128 stands for zero in the data rows.
Some points, one per row:
[103 227 121 153 168  70 139 156 207 133 227 176]
[125 142 134 128 147  95 129 117 165 116 157 148]
[ 90 249 134 150 159 128 135 161 222 185 255 240]
[135  98 134 128 100 173 121 128  82 146  69 113]
[115 166 131 142 145  95 131 141 156 121 130 129]
[127 117 125 128 113 158 124 135  98 143  91 113]
[133 100 116 124 101 163 122 146  73 130  84  86]
[139  92 125 137 122  86 124 130  89  73  13  22]
[151  43 116 114  89 161 119 126  33 102  15  30]
[134 114 126 128 128 108 126 128 110 104  76  82]
[137  86 140 126  94 196 120 121  73 154  44 112]
[125 141 127 139 125 134 125 141 121 134 114 122]
[143  88 128 132 119  94 122 125  84  78  13  30]
[126 130 129 132 122 138 126 131 125 134 120 129]
[123 133 135 129 131 133 128 121 142 136 133 151]
[126 127 142 127 119 164 122 118 128 154 113 152]
[140  88 121 126 110 141 123 130  79 113  64  70]
[116 180 127 142 156  79 132 138 177 120 172 144]
[202   0 122  90  16 226 103  92   0  62   0   0]
[122 147 127 133 131 121 128 140 136 129 128 130]
[126 125 127 129 101 203 124 145  96 178 125 152]
[127 135 121 134 114 164 124 145 113 151 137 143]
[114 193 111 134 181  27 140 144 201  86 240 139]
[120 156 129 141 135 113 132 139 148 132 137 138]
[138  81 118 133  84 179 120 149  36 129  16  46]
[ 75 255  99 153 255   0 161 160 255  87 255 255]
[123 147 130 139 136 109 126 135 135 126 108 117]
[115 165 126 138 125 159 130 152 139 169 168 167]
[156  36 133 107 104 150 123  93  69 101  38  70]
[155  26 130 118  69 199 115 117  14 124   0  32]
[137 102 143 119 127 131 125  99 127 124 108 134]
[106 208 117 146 170  58 137 152 195 110 202 141]
[138 107 122 121 129 108 128 124 117 104 126 102]
[145  67 157 119 109 151 119  89  98 118  11 103]
[169   0 151 108   0 255  95 127   0 255   0  82]
[148  53 137 109  94 189 121 104  69 138  57 111]
[152  45 137 107  90 201 120 102  57 143  46 106]
[131 118 131 112 140 110 131 108 151 115 171 150]
[154  32 131 101  79 209 118 101  46 143  51 107]
[127 142 120 146 138  85 126 144 127  96  89  76]
[131 116 127 126 135 100 127 117 131 103 122 108]
[138  90 140 110 102 203 124 103 106 168 134 178]
[130 127 137 132 144  85 127 116 145  98 108 108]
[166   0 151 110   0 255  93 132   0 255   0  83]
[144  77 113 120  96 164 124 139  59 123  73  69]
[131 119 140 127 137  94 129 109 140 103 100 108]
[109 196 123 134 164  84 136 143 198 131 243 184]
[151  56 132 113 108 146 120 101  79 110  54  87]
[139  90 135 109 126 133 127  96 122 119 135 137]
[125 154 128 136 160  49 132 128 165  85 133  97]
[140  98 119 138 129  75 125 135  90  69  25  19]
[126 117 136 138 121 121 123 128 111 114  51  88]
[130 112 140 125 105 183 125 122 109 162 116 159]
[114 193 125 146 163  61 137 139 188 112 180 143]
[ 79 255 126 157 169 140 144 176 253 220 255 255]
Here are 12 more points, each followed by its number:
[137  84 132 122  97 176 118 119  79 138  60 111] 0
[ 94 255 123 147 222   0 147 141 255  90 255 196] 1
[141  74 142 106  99 203 122 103  95 160  97 156] 2
[111 202 134 153 178  27 134 133 211  94 162 129] 3
[123 132 131 146 119 121 126 141 106 121  48  83] 4
[115 170 127 136 153  84 135 134 175 118 171 143] 5
[100 218 119 149 160  95 138 160 191 143 221 175] 6
[103 210 160 142 195  28 139  98 255 111 196 201] 7
[147  62 122 101 114 127 126 103  89  94 103  88] 8
[106 196 134 145 152 108 135 139 186 142 187 179] 9
[137  86 137 121  91 190 117 125  73 154  59 115] 10
[132  93 166 120 114 170 122  83 121 156  59 163] 11
Which of these numbered points is nearest to each point below, looking only along the 4 directions in which the first points spread most? Its number follows each.
[109 201 132 124 188  41 140 112 246 115 255 218] > 7
[ 91 255 120 151 224   0 148 140 255  88 255 201] > 1
[118 169 103 130 138 131 134 163 142 147 236 161] > 9
[ 92 255 124 149 223   0 151 145 255  92 255 207] > 1
[144  66 123 114  85 209 119 126  53 154  78 110] > 10
[113 189 127 121 184  55 141 110 236 121 255 217] > 7
[112 202 135 124 187  44 142 111 242 118 255 213] > 7
[125 155 117 137 143  92 133 137 144 109 149 116] > 5
[154   1 137 128   0 255 100 149   0 229   0  72] > 10
[143  65 140 106  94 203 122  99  85 157  94 147] > 2
[129 117 141 126 124 150 126 116 124 141  98 141] > 11
[124 145 129 149 128 114 122 148 116 118  56  81] > 4
[ 96 244 114 152 175  73 142 163 224 146 255 205] > 6
[103 206 135 147 159  94 134 144 198 147 199 189] > 9
[172   0 152 101   0 255  94 122   0 255   0  84] > 10
[120 162 133 135 174  30 132 116 191  81 170 122] > 3
[126 128 129 137 132  99 125 131 120 103  69  84] > 4
[ 94 255 125 150 217   0 149 139 255 106 255 210] > 1
Now 12 new points, numbered from 0 again:
[124 147 118 126 135 121 131 138 139 128 176 139] 0
[133 120 135 129 141  83 126 116 132  93  93  93] 1
[123 130 129 131 129 135 126 130 126 133 115 131] 2
[139 101 126 116 129 113 131 116 121 108 125 113] 3
[134 104 135 110 135 123 133 100 142 118 154 150] 4
[136 101 127 129 120 115 123 125  99 105  69  75] 5
[114 165 133 141 137 128 132 138 155 145 146 161] 6
[109 196 135 127 167 107 141 122 219 157 255 243] 7
[152  29 135 101  81 212 117 102  44 141  34  98] 8
[125 133 130 145 120 122 122 141 110 115  54  81] 9
[134 114 124 127 120 124 125 133 106 112  99  98] 10
[131 110 131 130 113 163 121 131 100 143  84 117] 11
The same question for these:
[135  91 137 122 102 182 121 119  91 151  84 134] > 11
[109 196 131 125 163 107 139 126 215 158 255 238] > 7
[125 139 117 127 135 131 131 137 133 136 172 144] > 0
[122 127 126 152 104 158 119 158  81 138  30  76] > 9
[141  81 119 121 106 145 123 131  70 109  59  67] > 5
[145  65 125 116 104 145 121 121  66 107  49  64] > 5
[134 102 113 142  95 155 122 161  60 129  29  49] > 9
[126 150 132 143 151  53 129 127 158  85  89  87] > 1
[129 121 125 127 135  90 129 125 130 100 105  93] > 1
[107 208 111 132 166  96 141 149 212 153 255 220] > 7
[137  90 133 129  99 180 120 122  78 145  54 106] > 11
[126 132 132 134 123 149 128 130 123 140 111 130] > 2
[116 166 130 139 133 128 130 145 152 146 145 148] > 6
[ 75 255 102 149 255   0 163 154 255  82 255 255] > 7
[123 139 123 133 115 162 126 144 116 155 136 143] > 2
[ 79 255 103 147 255   0 164 151 255  83 255 255] > 7
[130 111 135 131 121 129 125 122 115 118  85 106] > 10
[136 113 141 111 137 122 130  95 156 124 163 168] > 4
